One turn sends every row of this set to another row. A few are shown first. Where does it send the rows asked after them?
k_904: [-1.79 -0.46 -4.14 -0.13 -1.63  2.14  0.70  0.60 -0.79 -4.52 -0.75  1.03
 -0.32  0.23]
k_580: [-1.22  1.36  3.10  0.67 -1.42 -0.37  0.70  2.28  1.88  3.84 -0.77  1.14
 -2.77  0.25]
k_175: [ 0.92 -0.18  1.22 -0.35 -0.27  0.97  3.44  1.06 -0.24  3.20 -0.57  4.08
  2.37 -0.97]
k_440: [ 0.05 -1.27 -0.22  0.32 -1.95 -2.39  1.76 -4.05  0.97  1.41  1.05  1.38
 -0.75 -1.88]
k_671: [ 0.77 -0.32 -2.06  1.65  0.51  2.82 -0.01 -1.09  0.63  2.09 -2.40  2.97
 -4.87 -0.40]
k_750: [ 2.69  0.99 -0.75 -1.98 -0.04 -2.46  1.12 -2.98 -0.24 -2.30  2.06  0.47
 -0.70  0.67]
k_655: [ 0.21  3.03  3.31 -0.14 -1.14  1.53  1.13  0.41 -1.57 -4.58  0.93  1.31
 -1.88 -0.59]
k_10: [ 3.07 -0.40 -1.93 -1.82  2.32 -2.13 -0.35  2.68  0.32 -2.15 -0.30 -0.66
 -2.36  1.63]
k_793: [-1.99 -0.84 -3.63 -0.28 -2.55  1.25  0.40  0.43 -0.68 -4.60 -0.04  0.79
  0.09  0.23]
k_266: [-0.16 -3.04  2.85  0.57 -0.45  1.02 -0.10 -0.52  1.37  3.82 -0.21 -1.78
 -1.23 -0.36]
k_837: [ 1.76 -3.78  0.87  0.04  0.35  2.11  0.85  2.36 -0.17  3.32 -0.68  1.70
  1.93 -0.62]
k_176: [-2.17 -0.20 -3.77 -0.35 -2.09  1.06  0.72  1.52 -0.57 -4.62 -0.54  1.04
 -0.19  0.42]
k_466: [ 1.10 -0.47  2.56  0.27  0.15  2.88 -1.69  2.45 -1.26 -4.31  0.31 -0.85
 -2.53  0.02]
k_748: [ 0.60 -0.10  2.58 -0.97  1.85  1.14  2.42  1.11 -1.75 -4.84 -0.09 -1.28
 -0.31 -0.90]
k_230: [ 1.33 -0.85  1.52  0.96 -2.41  1.97 -0.61  2.34  0.27  3.53  0.15  4.37
  0.29 -0.17]
k_642: [ 3.28  1.78 -1.92 -0.45  0.86  2.00 -1.33 -1.27 -0.48 -1.55  0.11  2.04
 -4.34  1.76]
k_681: [-0.78  0.55  2.16 -0.05  1.69  1.77  3.84 -0.79  0.65  3.87 -2.28  0.14
 -1.42 -0.38]
k_297: [-0.16 -2.17 -1.45  0.10  1.03 -3.48  1.36  3.64  1.69  1.31 -1.88  0.37
 -2.21 -0.58]

k_440 moves to k_671
k_266 moves to k_681
k_466 moves to k_748
Now these:
k_793 moves to k_904
k_10 moves to k_750
k_230 moves to k_837

